The rows below fall into families. The same turns and mirrors carry the whole set onto itself and the rows of a family onto each other. For each named row, which other rows are in its family? Write them in the order they are listed.
These 32 rows form 4 families of 8 rows each.
j761: [ 0.28  0.82 -0.98 -1.80 -3.62  0.50  0.47 -0.72  0.39 -1.33  1.42  0.07
 -0.66  1.48  1.07  0.41  1.34 -0.49 -0.75 -1.23 -1.91  0.29  1.50 -1.30
  0.49 -2.07 -1.65  0.51 -2.54 -0.40  0.01  0.59]
j731: [ 0.30 -1.16 -0.46 -0.37 -3.89  0.12  0.88 -0.24 -1.77 -2.21 -0.44  2.99
  0.47  0.42 -0.47  0.44  1.91  1.44 -1.41  0.37  0.04  0.71  1.22 -0.43
  0.86 -0.88 -1.64  0.73 -1.08  2.35 -0.53  1.96]
j960: [-1.03  0.43  0.45 -0.45  0.26  0.51 -0.06  0.22  0.30 -1.88  0.12 -1.62
 -0.39  0.58  1.75  0.37  0.62  0.13 -0.76 -4.05  0.46  0.04 -0.27  0.35
  0.19 -0.82  1.12  1.04 -1.10 -1.30 -0.24 -1.54]
j641: [-1.00  0.53  1.44  1.29 -2.35  0.69 -0.92  0.15 -1.32 -0.88  1.17 -0.77
 -1.32 -0.59  1.44  0.60  0.57  1.03 -0.96 -1.51 -0.09  0.41  0.79  1.06
  2.27 -1.55 -1.63 -1.91 -0.80  1.98  1.47 -0.16]
j772: [-0.34 -0.41  1.76  1.09 -0.82 -0.69 -0.03  0.84 -2.64 -1.26 -0.79  1.15
 -0.08 -1.33  0.15 -1.00 -0.32  0.62 -1.62 -2.11  2.88 -0.26  0.28 -0.16
  0.62  0.95 -0.11  2.14  1.26  1.83 -1.31 -0.20]
j318: [-0.41  0.36  1.15  1.36 -2.42  0.14  1.34  0.16 -1.02 -0.78  0.73 -0.91
 -2.11 -0.90  1.19  1.02  0.54  1.03 -1.55 -2.02  0.62  0.61  0.98  1.34
  2.54 -1.53 -2.52 -0.17 -1.45  1.71  2.15  0.11]
j181: [ 1.24 -0.58 -0.25 -0.30 -4.27 -0.34  1.39 -1.22 -2.10 -1.17 -0.57  2.21
 -0.49  0.13  0.00 -0.12  1.93  0.98 -1.90 -0.19  0.70  1.20  1.14 -0.61
  2.08 -0.47 -2.67  1.36 -0.10  2.09 -0.49  1.13]
j330: [-1.19 -0.88  0.21 -0.07 -1.88  0.15 -0.05  0.51 -0.73 -1.23  0.42  0.78
  0.54  0.67 -1.04 -0.72  1.17 -0.81 -1.63 -2.59 -0.41 -0.77  1.96  0.64
 -0.64 -2.38 -1.07 -0.70  1.57  1.16 -2.61 -0.72]
j92: [-1.89  0.09  1.28  0.33  0.86 -0.13 -0.22  0.99  1.01 -1.20  0.47 -1.32
 -0.47 -0.09  0.96  0.30  0.63  0.71 -1.71 -2.34  1.51  0.85  0.26  0.70
  0.69 -0.23  0.78  0.82 -1.01 -1.08 -0.72 -1.87]
j47: [-0.58  0.59  1.18 -0.17 -2.92  0.25  0.14  0.31 -1.97 -0.74  1.22  0.14
 -1.98  0.16  1.51  1.39  0.22  1.47 -0.95 -2.26  1.61  0.45  0.24  0.98
  1.78 -0.75 -2.70 -2.06 -1.41  1.49  1.28  0.17]
j274: [ 0.19  0.52 -1.01 -1.80 -2.63  0.88  0.68 -0.77  1.08 -1.53  1.10 -0.63
 -0.58  1.58  0.66  0.90  2.18 -0.07 -1.65 -1.33 -1.69  1.18  1.10 -0.18
  1.75 -2.29 -1.50 -0.62 -2.65 -0.62  0.27  0.69]
j535: [-0.81 -0.81  0.63  0.55 -2.77  0.35 -0.49  0.53 -0.04 -0.01  0.55  0.30
  0.47  0.42 -0.32 -0.07  0.99 -0.49 -1.80 -3.15 -1.04 -0.57  1.70  1.69
  0.50 -1.75 -1.40 -1.66  0.88  0.30 -2.44  0.54]
j677: [-1.12  0.72  1.17 -0.47  1.02  0.75 -0.96  1.32  0.67 -1.25  0.94 -1.47
 -0.01  0.02  0.64  0.17 -0.25 -0.54 -1.10 -2.98  0.63 -0.41  0.14  0.27
  0.06 -0.84  1.10  0.34 -1.31 -0.79 -0.78 -0.66]
j511: [ 0.72  0.89  0.04 -1.38 -0.76 -0.01  1.09 -0.43 -1.42 -2.59 -0.16  0.49
 -1.09 -0.13  0.89  0.32  0.80  1.12 -1.24 -0.06  2.36  1.44 -0.52 -1.61
  1.71  0.55  0.06  3.09 -2.14  1.13  1.19  0.03]
j100: [ 0.91 -0.30  0.30 -0.43 -3.71 -0.12  0.59 -0.49 -1.86 -0.75 -0.03  2.30
 -0.38 -0.40 -1.25 -0.20  1.23  0.44 -2.44  0.78  0.79  0.86  1.63 -0.51
  2.24 -0.45 -2.84  0.78 -0.49  2.56 -0.96  2.20]
j640: [-0.05 -0.08  1.65  1.10 -1.39 -0.84 -0.20  1.02 -2.32 -1.27 -0.80  1.76
 -0.17 -2.28 -0.98  0.63 -0.17  0.70 -2.29 -1.89  2.19  0.61 -0.27  0.58
  0.35  0.62 -0.94  0.65  0.90  1.55 -1.49  0.63]
j825: [-0.45 -0.86  1.99  1.88 -0.86 -1.06 -0.60  0.28 -1.22 -0.11 -1.10  1.73
  0.09 -0.58 -0.90 -0.61  0.62  1.32 -1.62 -2.28  2.20 -0.46 -0.28 -0.40
  2.02  0.86 -0.94  0.74  0.62  1.67 -1.55 -0.22]
j191: [ 0.24  0.27  0.32 -1.48 -0.81  0.79  0.43 -0.04 -0.60 -1.45  0.03  0.41
 -1.43 -0.18  1.82 -0.10  0.91  0.48 -1.20 -0.40  2.34  1.46 -0.69 -1.45
  2.62  0.74  0.15  2.09 -1.76  0.01  2.01  0.41]
j287: [ 0.35  0.72 -1.28 -2.62 -2.68  1.50  0.93 -0.81 -0.29 -2.35  1.41 -1.02
 -0.63  0.66  1.63  0.66  1.02 -0.72 -1.71 -0.79 -0.95  1.14  1.54  0.18
  0.44 -2.22 -0.65  0.87 -2.12 -0.11  0.41  0.54]
j396: [ 1.79 -0.02 -0.66 -1.16 -4.24  0.34  0.88 -0.94 -2.53 -1.48 -0.33  1.96
 -0.30  0.45 -0.42 -0.01  1.18  0.10 -1.53 -0.86 -0.44 -0.10  0.87 -0.88
  1.80 -1.10 -2.42  0.51 -0.36  2.44 -0.67  2.50]
j630: [ 0.22 -0.35 -0.56 -2.23 -0.96  0.07 -0.90  0.08 -0.33 -1.71 -0.41  1.67
  1.40  1.08 -0.50 -0.81  0.85 -0.44 -1.61 -1.25  0.39  0.29  0.49 -1.78
 -0.15  0.26  0.77  1.56 -0.05 -0.21 -3.42  0.50]
j144: [-0.21 -0.82  1.60  0.99 -0.02 -0.22  0.11  0.69 -1.88 -1.12 -1.25  0.69
  0.14 -1.45 -0.29 -0.03  0.22  1.02 -2.50 -2.34  3.02  0.57  0.02  1.17
  1.77  0.79  0.13  1.13  0.99  1.76 -1.18  0.02]
j647: [ 0.63 -0.22 -0.46 -0.83 -0.62 -0.04  0.17  0.08  0.63 -1.76 -0.85  0.59
  1.41  0.16 -0.56 -1.29  1.67 -0.90 -2.30 -0.98 -0.38  0.46  1.13 -1.10
  0.65 -0.42  1.20  3.60 -0.29 -0.13 -2.38  0.54]
j819: [-0.81  0.03  1.25  1.32 -1.83  0.00  0.24  0.10 -0.83 -0.86  0.89 -0.74
 -1.75 -0.72  0.71  0.79  0.33  0.84 -0.82 -0.85  0.84  0.39  0.62  2.08
  1.60 -0.45 -2.85 -1.22 -0.84  2.15  1.63 -0.90]
j683: [ 0.62  0.07 -0.28 -1.98 -1.89  0.14  0.31 -0.16 -0.67 -1.96 -0.79  1.42
  1.34  1.05 -0.11 -0.68  1.53 -0.23 -2.40 -2.32  0.21  0.45  0.83 -2.19
  0.79 -0.73  1.30  2.87 -0.73 -0.89 -2.86  1.48]
j248: [ 0.10  0.12 -0.95 -1.95 -2.27  1.31  0.57 -1.10  0.95 -1.32  1.17 -0.93
 -0.45  2.64  1.84 -0.34  1.92 -0.14 -0.82 -1.51 -0.96  0.17  1.64 -0.61
  1.77 -1.94 -0.45  0.73 -2.29 -0.27  0.15  0.11]
j649: [-1.49  0.10 -0.62  0.22 -1.67  0.26 -0.76 -0.09 -1.11 -0.85 -0.07 -0.18
  1.51  1.82 -0.59  0.06  0.69 -0.67 -1.58 -2.47 -0.86 -0.24  1.27  1.65
  0.22 -2.54 -2.16 -0.51  0.75  1.45 -1.89  0.30]
j674: [-0.36  1.16  1.08 -0.44  0.41  0.09 -0.49  0.47  0.16 -0.44  0.74 -2.32
 -1.10 -0.17  1.32 -0.04 -0.24 -1.08 -1.85 -3.71  1.32  0.07 -0.05  0.17
  1.28 -0.57  0.08  0.82 -0.33 -1.07 -0.97 -1.54]
j628: [ 1.48  0.06  1.21 -1.17 -1.76 -0.22  1.34  0.18 -0.34 -1.89  0.28  0.70
 -2.07 -1.74  1.32  0.39  0.94  1.37 -1.64 -0.55  2.48  1.11  0.07 -1.56
  2.10  1.13  0.75  2.16 -2.10 -0.15  0.77  0.32]
j350: [-0.33 -0.19  0.41  0.78 -2.43 -0.50 -0.03 -0.12 -0.92 -1.10  0.26  0.40
  0.61  0.37 -1.08  0.04  0.79  0.09 -2.10 -2.58 -1.31 -0.88  1.98  1.41
 -0.35 -2.03 -1.76 -0.65  0.36  1.23 -3.30  0.09]
j15: [ 1.12  0.88  0.35 -0.75 -1.39  0.07  0.64 -0.50 -0.86 -1.24 -0.18 -0.06
 -1.11 -0.49  1.83  0.62  0.44  1.37 -1.44 -0.71  1.66  1.66 -0.63 -0.86
  2.97  1.19 -0.21  2.06 -2.90  0.19  1.33  1.27]
j392: [ 1.00 -0.21 -0.90 -2.04 -1.28 -0.29  1.19  0.15 -0.09 -1.92 -0.91  1.49
  0.77  0.90 -0.65 -0.42  0.81 -0.61 -2.14 -1.55  1.31  0.65  0.70 -1.46
  0.24  0.34  0.16  3.46 -0.63 -0.89 -2.88  0.70]

The rest of the family of j47: j731, j825, j287, j647, j649, j674, j628
The rest of the family of j15: j761, j960, j641, j330, j100, j144, j392
The rest of the family of j511: j318, j92, j535, j640, j396, j630, j248

